One turn sends every row of this set to another row. A few are shown first. Where does it send the rows asked after them?
Tovo: [  1   7 -23  -8 -16  -7  15  -5   8  -3   5 -11   7   9]
ravul: [-13  -4  -9  12   0 -16   7  -5  -3   1  -2   7   9  -4]
Defi: [-18 -12   0   3  -5 -32   8 -11   9  -1  -8  -2  13   9]
saro: [  5   0 -19  -4  -1  -2  13 -10  10   4   2 -16   4  -2]
kovu: [-15 -11  -5  12  -7 -24  16  -7   1   0   0   6   8   4]
tofa: [-15 -12  -7  15  -5 -17   8  -6  -1  -1  -5   4   9   0]
debiz: [  4  -1 -17  -9   1  -5   9 -11  14   4  -2 -21   7   0]
luf: [-14  -4  -7   8   3 -16  -2  -7   1   0 -10   0  13  -3]
tefo: [  4  10 -18  -5 -13 -12  23 -15  12  -5   2 -18   8   6]
tok: [-16  -4  -1  -3   0 -34   6 -12  10   2  -6   0  14   6]
nalo: [  3   4  -8 -17  -4  -8  21 -19  15   0  -1  -9  12   8]
nem: [  1   7 -21 -11 -17 -12  17  -7  11  -3   5 -11   7  12]
rofug: [-16 -12  -2   6  -7 -31  16 -10   6   0  -2   4  10   8]
Tubol: [  3   9 -19  -4 -10  -7  15 -14  11  -6  -4 -22  10   4]
segol: [-16 -12  -6  11  -2 -17   1  -7   2  -2 -11  -2  12   1]
zomiz: [-12  -7  -6  12  -5 -17   5  -7  -5  -6  -1   4  12  -5]
Vumop: [-13 -11  -5  12  -4 -25  15  -4  -3  -5  -2   5  10   5]
fogu: [  3  -1 -14 -13  -3 -17  20 -14  18   6   5 -17   5   6]
gev: [  3   3  -8 -17  -1  -4  15 -18  14  -1  -5 -12  13   6]
zuke: [  4   3 -11 -12  -1   2  14 -16  10  -2  -6 -11  12   3]
Nuli: [  4   4  -9 -14  -5  -6  25 -18  12   0   3  -5  10   7]
Pupu: [  3  -1 -14 -14   0 -13  12 -13  18   5  -1 -21   8   4]
sedo: [  1   6 -22 -10 -13  -6   7  -6  10  -4  -2 -16  10   9]
febom: [  0   7 -20 -14 -16 -14  13  -8  13  -3   2 -15   9  14]
bel: [  3   9 -17  -7 -12 -14  20 -16  14  -5  -1 -21  10   7]
gimep: [-15 -12  -2   4   0 -28   3  -7   4  -7 -12  -5  15   8]
Rik: [-16  -5  -3   0   3 -25  -3 -10   8   0 -12  -3  15   2]
raba: [  1   7 -23  -8 -15  -4  11  -5   8  -4   2 -13   8   8]
rusi: [  5   4 -11 -10  -5   0  24 -16   8   0   3  -4   9   4]
dimuk: [-14  -6  -1   3  -9 -34  14 -12   3  -4   4   4  13   4]
ket: [-13  -7  -4   8  -2 -18  -3  -9  -1  -7  -8  -3  15  -4]
kube: [-15 -11  -1   3  -2 -33  10  -8   5  -6  -8  -2  14  10]
gosa: [-12 -11  -7  13  -2 -20   8  -3  -4  -6  -7   2  11   2]
mut: [-15  -8  -1   1  -2 -27  -2 -12   5  -7 -10  -5  17   1]
Vafu: [  4   9 -20  -2 -11  -5  18 -13   9  -5  -2 -20   9   3]
berup: [  4   0 -16  -9  -5 -13  24 -12  14   6   9 -13   3   4]
givud: [-12  -6  -4  10  -8 -25  14  -9  -3  -5   5   7  11  -2]
laza: [  3   9 -17  -7 -11 -11  16 -16  14  -5  -4 -23  11   6]
pazom: [-14 -11  -5  10   1 -21   3  -5  -1  -7 -12  -3  14   4]
Lis: [  5   4 -12  -9  -2   4  18 -15   8  -1  -1  -7  10   2]
Kuban: [-13  -3  -6   9  -4 -25  16  -7   0   2   4  11   8   0]
pura: [  5   0 -19  -4  -3  -6  21 -10  10   6   8 -12   2  -1]
lago: [-15  -3  -2   1  -4 -34  15 -10   6   3   2   7  10   5]
Vus: [-15  -7   1  -2  -5 -35   6 -14   7  -5  -4  -2  16   5]
teli: [-17 -13  -2   5  -2 -25   1 -10   7  -2 -13  -5  14   5]
lin: [  0   6 -20 -14 -14 -11   8  -8  13  -4  -1 -17  10  12]
nef: [  4  10 -19  -2 -13  -8  22 -13   9  -5   1 -18   8   4]
Lazak: [-14 -11  -2   7  -5 -32  16  -7   1  -5  -2   3  11   9]

luf moves to ravul
nef moves to tefo
And these:
givud moves to dimuk
kube moves to gimep
berup moves to fogu
lin moves to sedo
kovu moves to rofug
Lis moves to rusi

One turn sends every row of this set to another row. A few are shown first. Where does it send the rows asked after them?
N: [  2  -7   0  -1   3  -4   5  -2  -2  11   0  -4 -12  -1   9  13   4  11
 -10]
H: [-12 -13  -1  16   2   5  13  14   5  -3   3   0  -8   3 -11  -3   2   8
   2]
B: [  7   0   1  -1   8  -2  10   4  -8   3  12  -2 -20  -2  15   4   9  -7
  -2]
X: [  9   5  -2  -9   6   2   8  -5  -8  -4   8   8 -12   1  12 -11   9   1
   2]
U: [  1   6  -9   3   9   9 -12   2  -4  -3  -8  -4   3   2  -1  -9  -7 -16
   6]
C: [  1  -5   1   9  -6  13  -6   8   7  -6  -8  -2   4  -4 -12  -4  12  -3
   3]
M: [-12 -10  -1  15  -2   3  13  12   2  -9   2  -5  -8   3 -12  -6   4  11
   0]
P: [  5  -7  -2  -3   2  -3   9  -3  -2  13  -1  -6 -14  -2   9  11   9   4
  -7]
W: [  4   2   1  12  -7  10  -5   9   1 -10  -9  -4   3  -6 -10  -5  11  -3
   3]
V: [-14  -2  -9   6  19  -2   8   9  -6  -2  -2  -5 -10   8  -5  -1 -14  -6
  10]
S: [-12  -3 -11  10  17   1   7   8  -5   0   2  -3  -9   9  -1  -6 -17  -4
   6]
J: [-14 -16  -2  12   3   3  13  10   5 -10  -1  -6  -8   6 -11  -2   4   7
   2]
Y: [  3  10  -9   5  10   8 -11   6  -7  -6  -8  -5   2  -1  -2  -4  -8 -11
  10]
F: [  0  11  -9   3  10   6  -6   3  -6  -3 -11  -7   2   0  -3  -4  -8 -17
   6]
L: [  7   6   2 -12   8   4   6  -4  -5  -8   9  10  -9   2  11  -6   9  -5
   0]
D: [-15  -1 -11   6  15  -1  12   5  -4  -3   0  -8 -10   9  -5  -6 -15  -3
   4]
T: [  7  -2  -4 -12   0   0   6 -12  -2   6  -5   5  -7   1   6  -3  10  11
  -2]
E: [  6  -1   0 -10   2   1   6 -10  -1   3  -6  11  -4   1   5   0   9  13
  -2]
R: [  4  -1   1  -3  10  -1   5   4  -6   1  14  -5 -18   0  15   6   4  -6
  -7]
Z: [  3  -4  -2  12  -6  12  -7   8   5 -13  -8  -5   4  -2  -9  -5  11   1
   2]

C moves to U
N moves to E
And these:
V moves to J
T moves to X
D moves to M

